m = [114 142 105 127 125 152 115 116  99 106 150 144 155 140 150]
The entry just left of the smallest entry -> 116
Read off the fourth entry from the end.
A: 144
The 3rd entry from the right: 155
Read off the first entry from the right.
A: 150
Read off the entry just right of 116.
A: 99

Read these off the grid that follows.
1) The top entry of the column that holds the smallest entry?
2) The entry just right of 133?
3) The second smallest entry?
4) The entry just right of the largest entry?
5) The largest entry in the first column?
6) The largest entry in the last row?
7) The 3rd smallest entry?
8) The last entry, reading row by row?
[[122 141 121 127 121 122 129 129 138 138 139 124]
 [124 128 138 139 115 119 121 149 133 129 129 119]
 [132 118 129 123 135 132 125 123 123 124 121 130]
 [123 131 140 146 117 122 128 152 129 129 132 123]]
1) 121
2) 129
3) 117
4) 129
5) 132
6) 152
7) 118
8) 123

W = [143 106 133 136 123 123 130 114 121 131 103]
Give the entry just right of 136.
123
The entry just right of 143: 106

arr = [141 137 152 131 116 147 133  99 120 136 128]
The third entry from the end -> 120
The 1st entry from the right?
Answer: 128
The entry just right of 120?
Answer: 136

Read these off the grid that follows. Rows and columns are numbered from 0.
1) Which number is the entry just right of 106?
2) Which number is the entry at row 0, column 1?
3) Which number is the entry at row 2, column 2?
4) Which number is the entry in row 0 and column 0?
5) Which number is the entry at row 1, column 0?
6) Which number is the bottom-left entry?
7) Which number is the entry at row 0, column 2?
8) Which number is the entry in row 1 and column 1?
[[123 154 112 144 115 151 129 146 129]
 [125 137 117 119 113 121 131 149 114]
 [147 127 117 113 119 130 134 124 136]
 [137 129 134 132 135 141 125 120 136]
 [112 135 128 130 131 122 132 127 140]
 [137 129 110 136 130 116 122 128 133]
 [129 133 130 130 130 130 126 131 136]
 [141 128 128 115 141 121 121 119 123]
 [119 106 102 116 131 143 137 130 135]
 [133 122 134 140 132 118 141 128 124]
 [132 145 117 124 147 130 152 131 135]
 [127 131 142 107 132 143 136 140 115]
 [108 144 126 116 132 114 107 119 119]
 [122 115 134 133 120 131 122 118 126]]
1) 102
2) 154
3) 117
4) 123
5) 125
6) 122
7) 112
8) 137

Read these off the table that follows. Indices start at 0.
1) Read off the entry at row 2, column 1.
2) Read off the entry directly above the largest entry.
3) Read off the entry at row 2, column 0.
4) Read off the entry directly below the centre entry.
5) Read off the top-left entry.
6) Read off the entry just right of the largest entry.
7) Read off the entry at row 1, column 0.
8) Read off the entry just left of the centre entry.
[[132 129 137 130 118 130 126 130 129 122 135 133 128 119 134]
 [129 126 133 127 119 130 126 132 134 119 127 131 129 121 133]
 [139 134 133 135 118 130 127 127 126 129 138 129 130 127 131]
 [142 145 130 142 128 127 132 117 109 148 152 129 127 137 128]
 [131 134 132 132 128 127 129 124 123 133 140 130 125 128 130]
 [132 134 131 133 129 127 129 123 119 135 140 129 126 129 129]
 [128 126 121 128 130 129 127 129 132 128 118 126 131 134 124]
 [130 128 127 129 126 129 127 128 130 127 126 127 130 129 128]
 [142 136 135 138 117 131 126 125 121 131 145 132 129 125 133]
 [130 127 136 128 118 130 125 131 131 120 133 132 128 118 134]
 [130 127 123 129 129 129 127 129 132 128 119 125 132 134 125]
 [144 146 132 143 128 127 129 117 109 147 155 129 127 135 129]
 [143 142 135 141 122 129 130 120 113 140 153 129 127 131 131]
 [130 128 121 129 131 128 128 128 130 131 122 124 131 134 124]
 [129 128 120 128 134 128 128 127 129 132 121 123 130 136 122]]
1) 134
2) 119
3) 139
4) 125
5) 132
6) 129
7) 129
8) 127

a = [[112, 120, 147, 145, 135, 133, 110, 127, 134, 126], [146, 131, 110, 112, 127, 121, 147, 133, 125, 121], [114, 143, 130, 133, 110, 138, 120, 113, 118, 153], [125, 144, 114, 120, 109, 135, 133, 114, 115, 151], [117, 123, 141, 139, 131, 129, 117, 132, 135, 122], [142, 131, 113, 115, 127, 124, 142, 124, 121, 131], [114, 125, 142, 141, 129, 133, 114, 131, 134, 126], [141, 129, 114, 116, 129, 124, 142, 124, 120, 129], [122, 143, 118, 129, 110, 132, 123, 118, 127, 152], [109, 123, 146, 147, 131, 134, 109, 133, 136, 127], [122, 116, 144, 137, 141, 127, 121, 139, 134, 108], [150, 124, 115, 110, 136, 119, 148, 132, 120, 111]]
The entry just left of 111: 120
The largest entry -> 153
The minimum -> 108
Report the entry just right of 145.
Answer: 135
